The rows of D fall into a few groups, which share some directions, and each row is roughly a mix of its group's hidden directions.
D, 156 rows:
[[ 18 -13   8   8  37  -9  -9  11 -40  -1]
 [ 23 -16  -5 -46 -15 -16   1   0 -21   5]
 [ -3 -15 -23   7   2   7  -4  -9  47 -25]
 [ -3  -8  30  -6  34 -17 -10 -26 -24  -3]
 [-26  29 -14   6  17  28  22  20  14   3]
 [ 26   5  -7  17  15 -37  -4 -19  29  -8]
 [ 13  -3  -9 -36  -9 -32   3   4 -34  -8]
 [  2   6 -10 -11  39  13  16  12  30  25]
 [ 25 -15 -12 -16  27 -17   3 -22  30  13]
 [  1  14   8 -16   0   3   9  17 -54   8]
 [-16  24  10   7 -31  13 -16   5 -38   5]
 [  3 -22 -11  12  -8   4 -13 -47  23 -10]
 [  1 -10  22  31  14  -8   1  22 -33 -21]
 [ 13 -36 -16 -11  23 -18 -20 -21  -8 -16]
 [ 22 -39 -16  -9 -34 -12  13   0  -1  -6]
 [  4  25  -2  -6  41   1 -23 -24 -17  -7]
 [-21  18   0  47   6  -6 -12  -5   7 -24]
 [ -2  -8  -7 -36  19   2 -12  -7 -32 -29]
 [  4  14 -11 -11 -31  23  15  16  -8  37]
 [  8  -8   7   3 -43 -23  -2   6 -34 -12]
 [  4 -17   2 -29   2 -13   9 -10 -40  28]
 [ 13 -30 -13   0  -8  33  27  24  12   1]
 [-22   9  13 -11  -8  11 -14 -33   9  38]
 [  6  15  -5  -7 -20   6  13   0  47  26]
 [ -4   3  22  15  26  38   1  26  12  15]
 [ 14  -7  -3  21 -10 -43   3 -12  19 -26]
 [-19  26  -7  -6  41  -3  -6  14 -19 -22]
 [-20   9   0 -14 -19 -19   2  18 -45  13]
 [-31  34  -1  -5  13  29  19  19  -3  -1]
 [ 25  -7   5  21  15  21  -3  10 -39 -19]
 [  9 -17 -12   1  19 -18   4  -2  36 -36]
 [ 19 -19 -15 -17  20  -6 -22  -3  33 -23]
 [-11  27   4  30  14  -5 -25  19 -24 -19]
 [ 11 -27 -23 -32   7  -8  29 -12  19  -4]
 [  0   3  -7  -6 -21  -3 -21  30 -44  -8]
 [-28  10  -1   7   3  23  11  18  44  -3]
 [-12  -4   0 -21 -16 -18  -3  14 -49  10]
 [ 21 -12  27  16  -7 -19  -4 -30 -26  15]
 [ 12 -10 -23   7  11   3   8   9  48 -22]
 [-20  -6  16  25 -17  -4  21 -16  36  15]
 [ 18  46  25 -16   1 -10  -3  -6   6 -19]
 [ -6  20   0 -31   0  11 -12 -11 -45  10]
 [-27 -13   6   7 -48  15 -16  -8  -4   1]
 [ -1   1   4   3 -43 -32 -15 -13 -22  -4]
 [  5   7  -7 -30  37 -14  28   6 -16 -14]
 [ 13 -21   2 -24  45 -14   6 -13  -9 -12]
 [ -2 -17  -8  32  11  17  13  22  37   7]
 [ 23  -8  12 -14  34   9  30  -6  23  15]
 [ 19 -31 -25  24   6 -10  -3   1  34  -7]
 [ 28  -9   0 -33  12 -21 -17  -5 -30 -11]
 [  4 -30  19  25  31   3  -1  -5   3 -31]
 [-26  28 -24 -10  11   8   0  32 -21  -3]
 [ 18 -20 -11  -1  44 -17  -8  -3   6 -26]
 [  0  21   7  15  -2  22   6   7 -33 -38]
 [-16  -7   1  31 -31 -19   7 -25  14 -20]
 [ -7  15 -35 -31  34  11   5  -3 -11   5]
 [-10  -1  -2   5 -23  10 -23 -24 -44   3]
 [-16 -11  25 -14 -13  -4  19 -26 -14  35]
 [-20  18  -3  20 -10  42  10  20  16  12]
 [ 18 -30 -13 -21  19 -21  -7  13  22  22]
 [ -3  11 -38 -37   7  -2  22   1  16  11]
 [ -8  11  13  10 -32  23   9  11  15  38]
 [ 36 -21  10  17  27  -9 -17  16   6  18]
 [ 19 -10 -25  -6  45   1  10   4  24  -2]
 [ -4  -8  25  11  21  24  -8   2  27  36]
 [-14 -16  11   0  -4  -5  -1  11 -35 -44]
 [-17 -14 -25 -15 -19 -14  -4   7 -38  20]
 [-11  17 -14 -12 -24  -3  -4  29 -40  -9]
 [-11   5 -31 -19 -14  12  -8 -27 -18 -30]
 [  4  28   9  34  -6  -9 -27  18 -26  -3]
 [-11   3  22   6 -49  15   1   4  -1  24]
 [  7  20   4  31   9  24 -30  -8  19 -22]
 [-23 -10  26  18 -38  20   6  20  -5  -1]
 [ -8  11  -2 -15  57   2  11  -7  -2   5]
 [-11 -25  -5  11  15   2  22  38 -15 -25]
 [ 12 -21   5  -5 -35 -12  25 -27  20  11]
 [  9  -1 -20 -21 -25  -2  14   0   9  45]
 [-10  23  -1  19  31  -4 -13 -19  12 -35]
 [ 21 -11 -15 -26  17  -6  -4  26 -37   3]
 [  5  15  39 -27 -26  20  -2  15  -8  -3]
 [  6 -15  17  26   1 -18  -1 -36  25 -18]
 [ 28   0   5 -15  14  -1 -20  -4 -46  -9]
 [ 23 -41   2 -26   0 -15   0 -17 -21   8]
 [ 18  -6  15 -25 -26  -5 -19 -17 -25  26]
 [ 17  20 -31 -16  -6 -28 -15  17 -24   6]
 [  3 -20 -12  25 -29  13 -28   1  30   0]
 [-22   7 -47  -6  22   0  15  14   9   9]
 [-10  16  14  39   5  19  -1  17  33   6]
 [-10  14   0  26 -39  -1  -8  25  21 -14]
 [ 10  16 -10   4  17   9  -9  37   9 -38]
 [-38  24 -15  -6 -27  -7  12  -3  25   3]
 [ 14 -11 -24   5 -48  17   6 -18  -2   8]
 [-13 -25 -19  23   7   2  15  11  41 -12]
 [-13   6  -3 -22  10   5 -13   5 -53   6]
 [  8  -3   2  24 -29  23  -5 -14  31  26]
 [-28  34   9  10  -1  31  14  20 -10   7]
 [ -7  26   9  47  -6  19  -7   9  14   9]
 [-13  19  -9  36  15  26   3   9  30   3]
 [-24  21  10  31 -18  22  14  -2 -17  23]
 [ -6  48  -9 -25  10  12   4  -5 -19  14]
 [-13  25 -15   0 -11   8  -2  37 -34 -10]
 [-28  22   7   4  -7  17 -13  26 -34 -12]
 [ 16 -29  -8  23  12 -22  -8 -24  27 -14]
 [-12  -7 -19 -11 -14 -10  -9  -8 -50 -14]
 [ 13  30  21  -5  12   5 -42 -15 -12  -4]
 [ -9   0   1 -17 -33 -28 -14  -4 -36 -12]
 [  3 -13  30  41 -18  12  -6 -14  19   7]
 [-28 -32 -23 -22  -9  14   7   5  -5 -25]
 [-12  18  27  23  32  -1 -11   0  28 -13]
 [-16   3 -27   5  32  18  15  22   6 -27]
 [  0 -21   0  22   1 -10  32  33  17  20]
 [ 12 -15 -12  15  12 -29  24  19  22 -27]
 [ 28 -24  16  -2 -45  -3  -6  11   8   2]
 [ 19  -1   5 -24  22   3  -1  29 -37 -12]
 [-15  14  22  -3 -36   9   5  16 -35   0]
 [-28  13  -4  24 -11  18   8  -2  42  -8]
 [ -9   2 -29   7 -25 -15  30 -31 -12   1]
 [ 12  13  -2   4 -20   4  33  18  38  17]
 [ -2  -5  48  -3   3 -18 -17  -6 -29   6]
 [  1  13   4  -7 -25  19   5  -2  36  36]
 [  1 -20   1  35  -8  10  27 -10  33 -13]
 [ 18 -16   7 -13   0 -34 -34 -11 -26  -4]
 [ -5  -9  -5   2  13 -23  31 -10  29  34]
 [-14   6  -5  -8 -14 -18  -7   9 -46 -28]
 [  8 -33   0 -36  -1 -16  23 -10 -13 -18]
 [-13  -2 -34 -19  -7   6   3  -3 -39  22]
 [  7  -9  -9  13  19   6  -2  -8  55   7]
 [  7  -4  -2  -8  10 -30   1   0 -33 -40]
 [-15  13  34  12   6   2 -10 -30 -22  25]
 [ 16 -21  -7  -2  20 -10  24 -16  39  15]
 [ -2 -22 -18 -12   8  -1 -15 -17  48   6]
 [ 16  12  26 -17  20   7  -8  20 -40  -2]
 [-17  29  21 -23 -14   3  -9 -29 -25   0]
 [ 14 -10  -3 -29   8  -7  32 -10 -13  35]
 [ 20 -15   7  43   2 -16  -2   3  33   1]
 [  6 -16 -17 -30  -7 -26  13   7 -26 -27]
 [ 20 -18 -20  -8  21  19  -1  13  41   2]
 [  6 -17  25   8 -48 -11  10  15   6  -3]
 [ 21   0  31  14 -32   7   3   7  30  14]
 [ -7  16  -6 -22  -8 -15  16  30 -39  11]
 [  1 -28   8  19  -3  -6  10 -21  45  -6]
 [  8 -13 -25  -7  39   2  -2  -3  18 -34]
 [-24  -7   1  12 -13  -1  12 -14  44  24]
 [-35   0  -2 -11 -30  35  13  16  -2   5]
 [  4   7   0 -10  -4  -2  10 -30  40  33]
 [-18   7 -22  -3  16 -12  -1 -18 -35 -33]
 [-21 -13  -9 -34 -12  29  -6  -1 -29  11]
 [ -6   4   1  31  -9  -4  14 -44  24   7]
 [-15  22  -1 -12 -14  36  11  11  13  33]
 [ -8 -22  -9  -7   6   1  26  33  11 -36]
 [ 13  19   3  10  37 -33 -20 -18   5  -1]
 [ -9  26  -2  -8 -11 -15 -30  15 -40  -2]
 [ 24 -10  15  42   0 -27   8  13  13   2]
 [ -7  16   2 -23 -38   0  -1  17 -34  11]
 [ 12  12  20  -6 -21   6   1  11 -30  41]
 [  3 -17 -28 -10  19  27  -9   4  22 -32]]
One row of each group comes first, with its name. Which group is each row after those in?
[ 10 -15  11 -17 -27  13  20  29  28  14] | <48>
[-11  33  22  28 -23  14 -11  18  14  -9] | <95>
[  6 -15 -13  33   4  -4  14  26  37  -8] | <70>
[ 12  -4 -10  18  17  14  15 -10  47  16] | <106>

[-24  33  10   7  -1  36   8  19 -19  -5] | <70>
[-20   4  -8 -25 -30   9  26  24 -22  -5] | <48>
[  3  -1  38  20  12 -22  -5 -17  16 -28] | <95>
[ 19 -21  -7  31  10  11 -14 -15  30 -23] | <70>
[ -3  16   5   9  13  19 -33  -3  10  42] | <70>
[ -8   5   8  -1 -34 -13 -15  15 -38 -23] | <95>
[ 28 -36  12  -7   1  -2   0 -37   5  12] | <95>
[  2  32  -3  -3  37  20 -16 -14  -4  25] | <48>
[  1  18 -17   9  26   7  15 -19  15 -40] | <95>
[-22 -21 -17 -19  -4  -2  28  14  18  30] | <70>
[-13 -24  20  14   2   5   1  21 -14 -44] | <48>
[  5 -40  11  24  -8  -2   0 -27  26 -12] | <106>
[ 28 -13  14 -18  14 -38 -20  -4  18   5] | <70>
[ -3   0 -14  -2  46  12  -1  13  35   5] | <95>
